50 stands for zero in the data rows.
Here is a table of points, one per row:
array([39, 52, 67, 60, 48, 51, 46, 50, 43, 62, 32, 42, 48, 76, 50, 58, 45, 74,
       47, 32, 63, 17, 64, 58, 44, 52, 46, 64, 56, 49, 53, 69])
array([45, 69, 29, 62, 37, 51, 39, 47, 45, 53, 31, 61, 40, 54, 45, 31, 48, 48,
       45, 41, 50, 73, 67, 45, 59, 47, 40, 51, 21, 30, 76, 59])
array([65, 60, 69, 21, 39, 55, 71, 81, 52, 74, 48, 45, 71, 56, 31, 36, 32, 49,
       65, 51, 37, 35, 49, 44, 70, 67, 54, 52, 41, 48, 55, 41])
array([67, 32, 66, 60, 39, 57, 76, 40, 61, 40, 48, 36, 67, 42, 60, 80, 68, 39,
       62, 46, 57, 38, 28, 50, 47, 38, 49, 56, 63, 43, 42, 48])
array([66, 33, 55, 21, 48, 55, 77, 80, 28, 52, 85, 33, 93, 45, 58, 59, 56, 63,
       60, 56, 38, 46, 21, 55, 58, 53, 64, 51,  4, 57, 55, 38])
array([32, 78, 74, 44, 54, 61, 35, 56, 34, 37, 48, 49, 39, 57, 76, 62, 41, 59,
       40, 55, 43, 82, 67, 23, 52, 62, 76, 19, 30, 34, 58, 78])
array([44, 27, 39, 35, 54, 40, 43, 30, 78, 80, 90, 43, 79, 69, 37, 35, 70, 33,
       58, 34, 35, 49, 44, 52, 76, 50, 42, 62, 45, 57, 36, 19])
array([20, 71, 64, 51, 37, 22, 18, 48, 45, 38, 60, 53, 53, 64, 37, 73, 69, 52,
       45, 59, 63, 23, 60, 37, 24, 63, 72, 26, 70, 11, 39, 68])
array([57, 52, 45, 54, 52, 68, 47, 48, 45, 57, 60, 41, 37, 35, 42, 46, 77, 33,
       53, 58, 61, 63, 41, 50, 36, 39, 20, 39, 47, 50, 31, 46])
array([28, 47, 48, 50, 43, 55, 13, 41, 50, 46, 54, 44, 45, 47, 54, 69, 39, 43,
       56, 35, 55, 27, 30, 57, 44, 44, 59, 42, 85, 54, 40, 48])
array([55, 30, 56, 33, 51, 58, 35, 53, 40, 14, 51, 39, 33, 50, 38, 11, 64, 37,
       32, 60, 49, 72, 40, 68, 55, 38, 36, 60, 49, 55, 63, 50])
array([58, 59, 33, 31, 46, 49, 60, 70, 69, 36, 66, 55, 62, 48, 58, 62, 58, 49,
       56, 57, 44, 37, 18, 22, 61, 54, 53, 41, 77, 33, 40, 68])
array([34, 42, 63, 62, 52, 52, 54, 38, 32, 32, 37, 54, 46, 45, 47, 71, 37, 76,
       55, 61, 47, 40, 60, 60, 36, 63, 33, 48, 24, 58, 24, 73])
array([72, 63, 54, 55, 68, 63, 49, 11, 40, 55, 62, 46, 28, 13, 66, 24, 29, 31,
       66, 39, 72, 30, 49, 42, 71, 49, 58, 37, 83, 51, 33, 39])
array([56, 41, 33, 59, 44, 31, 49, 19, 60, 62, 46, 70, 44, 62, 43, 47, 47, 43,
       72, 54, 25, 35, 80, 60, 62, 27, 44, 68, 32, 62, 51, 34])
array([70, 43, 42, 60, 59, 62, 67, 32, 36, 54, 48, 49, 34, 47, 46, 45, 48, 35,
       51, 56, 66, 87, 51, 72, 72, 49, 34, 45, 56, 54, 54, 32])
array([77, 25, 44, 41, 58, 49, 72, 69, 54, 42, 43, 66, 55, 64, 51, 52, 37, 58,
       62, 52, 46, 75, 56, 51, 58, 19, 48, 71, 40, 56, 59, 23])
array([68, 53, 50, 47, 47, 47, 53, 51, 46, 79, 62, 29, 70, 59, 39, 68, 71, 52,
       62, 48, 68, 48, 15, 34, 45, 57, 41, 46, 78, 66, 21, 58])
array([35, 44, 59, 44, 49, 50, 56, 51, 29, 81, 19, 52, 52, 37, 38, 59, 49, 70,
       62, 23, 62, 33, 71, 67, 51, 78, 63, 49, 48, 50, 50, 62])
array([50, 56, 38, 74, 55, 12, 43, 86, 72, 45, 31, 65, 28, 50, 58, 34, 41, 42,
       35, 62, 41, 20, 60, 29, 72, 37, 65, 43, 49, 56, 84, 36])
array([55, 50, 54, 52, 51, 67, 47, 64, 45, 35, 42, 42, 47, 41, 75, 43, 47, 81,
       49, 69, 50, 83, 45, 49, 42, 57, 36, 49, 35, 47, 38, 46])
array([52, 43, 48, 58, 47, 59, 32, 54, 62, 45, 62, 86, 60, 44, 52, 38, 36, 40,
       47, 50, 53, 55, 31, 46, 46, 52, 64, 47, 74, 64, 40, 48])
array([51, 47, 33, 54, 44, 17, 31, 78, 64, 22, 27, 56, 58, 42, 40, 57, 49, 42,
       28, 40, 38, 47, 28, 42, 37, 55, 65, 56, 39, 47, 47, 40])
array([27, 30, 44, 57, 77, 55, 57, 61, 49, 55, 61, 37, 62, 61, 33, 24, 67, 27,
       37, 50, 47, 61, 50, 61, 32, 27, 20, 67, 69, 33, 51, 52])
array([65, 52, 41, 49, 58, 41, 45, 42, 71, 29, 45, 70, 38, 29, 66, 49, 31, 47,
       67, 51, 60, 47, 73, 55, 42, 43, 51, 60, 51, 68, 50, 47])
array([39, 59, 58, 73, 70, 43, 26, 62, 44, 37, 34, 32, 31, 69, 43, 50, 56, 56,
       55, 65, 50, 57, 33, 44, 19, 56, 47, 42, 41, 25, 87, 52])
array([54, 64, 55, 43, 47, 66, 63, 20, 57, 71, 69, 45, 53, 41, 49, 66, 48, 64,
       47, 47, 69, 52, 44, 60, 58, 47, 76, 60, 53, 57, 28, 51])
array([46, 47, 53, 37, 48, 71, 55, 37, 31, 64, 55, 51, 54, 28, 51, 67, 52, 66,
       44, 52, 63, 39, 50, 44, 44, 61, 61, 58, 71, 52, 43, 53])
array([45, 35, 49, 63, 38, 48, 57, 30, 49, 47, 34, 60, 32, 53, 59, 58, 27, 61,
       22, 55, 38, 64, 76, 74, 47, 49, 19, 51, 35, 34, 55, 49])
array([61, 85, 51, 32, 69, 58, 67, 45, 44, 82, 61, 43, 82, 55, 51, 66, 82, 44,
       41, 49, 60, 53, 51, 42, 82, 64, 29, 59, 80, 63, 64, 60])
array([50, 48, 43, 34, 30, 35, 67, 64, 59, 63, 48, 47, 42, 26, 60, 44, 38, 48,
       76, 53, 35, 56, 62, 46, 26, 66, 85, 45, 40, 64, 58, 49])
array([36, 77, 65, 50, 35, 55, 67, 47, 44, 51, 58, 55, 16, 46, 56, 40, 50, 70,
       36, 33, 48, 69, 64, 53, 59, 56, 53, 30, 29, 63, 57, 68])
array([44, 50, 40, 53, 50, 44, 52, 53, 77, 32, 50, 73, 38, 70, 66, 39, 45, 33,
       40, 60, 30, 38, 65, 54, 40, 39, 70, 54, 35, 64, 58, 35])
array([37, 37, 39, 79, 56, 52, 30, 40, 44, 26, 33, 31, 63, 73, 25, 39, 44, 39,
       25, 49, 37, 49, 57, 53, 33, 42, 29, 50, 49, 46, 59, 62])
These points spread out most along one direction. Take the direction at right angles to it along which they spread out most. Go by this last direction. Where along it does each point below lie, from 0 to 99? The average is 50, and the first point in the table lies past the average. One standard deviation of the points above along it is 16.
array([70, 43, 42, 60, 59, 62, 67, 32, 36, 54, 48, 49, 34, 47, 46, 45, 48, 35,
       51, 56, 66, 87, 51, 72, 72, 49, 34, 45, 56, 54, 54, 32]) 31
array([52, 43, 48, 58, 47, 59, 32, 54, 62, 45, 62, 86, 60, 44, 52, 38, 36, 40,
       47, 50, 53, 55, 31, 46, 46, 52, 64, 47, 74, 64, 40, 48]) 48
array([66, 33, 55, 21, 48, 55, 77, 80, 28, 52, 85, 33, 93, 45, 58, 59, 56, 63,
       60, 56, 38, 46, 21, 55, 58, 53, 64, 51,  4, 57, 55, 38]) 38
array([20, 71, 64, 51, 37, 22, 18, 48, 45, 38, 60, 53, 53, 64, 37, 73, 69, 52,
       45, 59, 63, 23, 60, 37, 24, 63, 72, 26, 70, 11, 39, 68]) 92
array([68, 53, 50, 47, 47, 47, 53, 51, 46, 79, 62, 29, 70, 59, 39, 68, 71, 52,
       62, 48, 68, 48, 15, 34, 45, 57, 41, 46, 78, 66, 21, 58]) 60
array([44, 50, 40, 53, 50, 44, 52, 53, 77, 32, 50, 73, 38, 70, 66, 39, 45, 33,
       40, 60, 30, 38, 65, 54, 40, 39, 70, 54, 35, 64, 58, 35]) 35
array([57, 52, 45, 54, 52, 68, 47, 48, 45, 57, 60, 41, 37, 35, 42, 46, 77, 33,
       53, 58, 61, 63, 41, 50, 36, 39, 20, 39, 47, 50, 31, 46]) 45
array([44, 27, 39, 35, 54, 40, 43, 30, 78, 80, 90, 43, 79, 69, 37, 35, 70, 33,
       58, 34, 35, 49, 44, 52, 76, 50, 42, 62, 45, 57, 36, 19]) 22
array([65, 60, 69, 21, 39, 55, 71, 81, 52, 74, 48, 45, 71, 56, 31, 36, 32, 49,
       65, 51, 37, 35, 49, 44, 70, 67, 54, 52, 41, 48, 55, 41]) 44
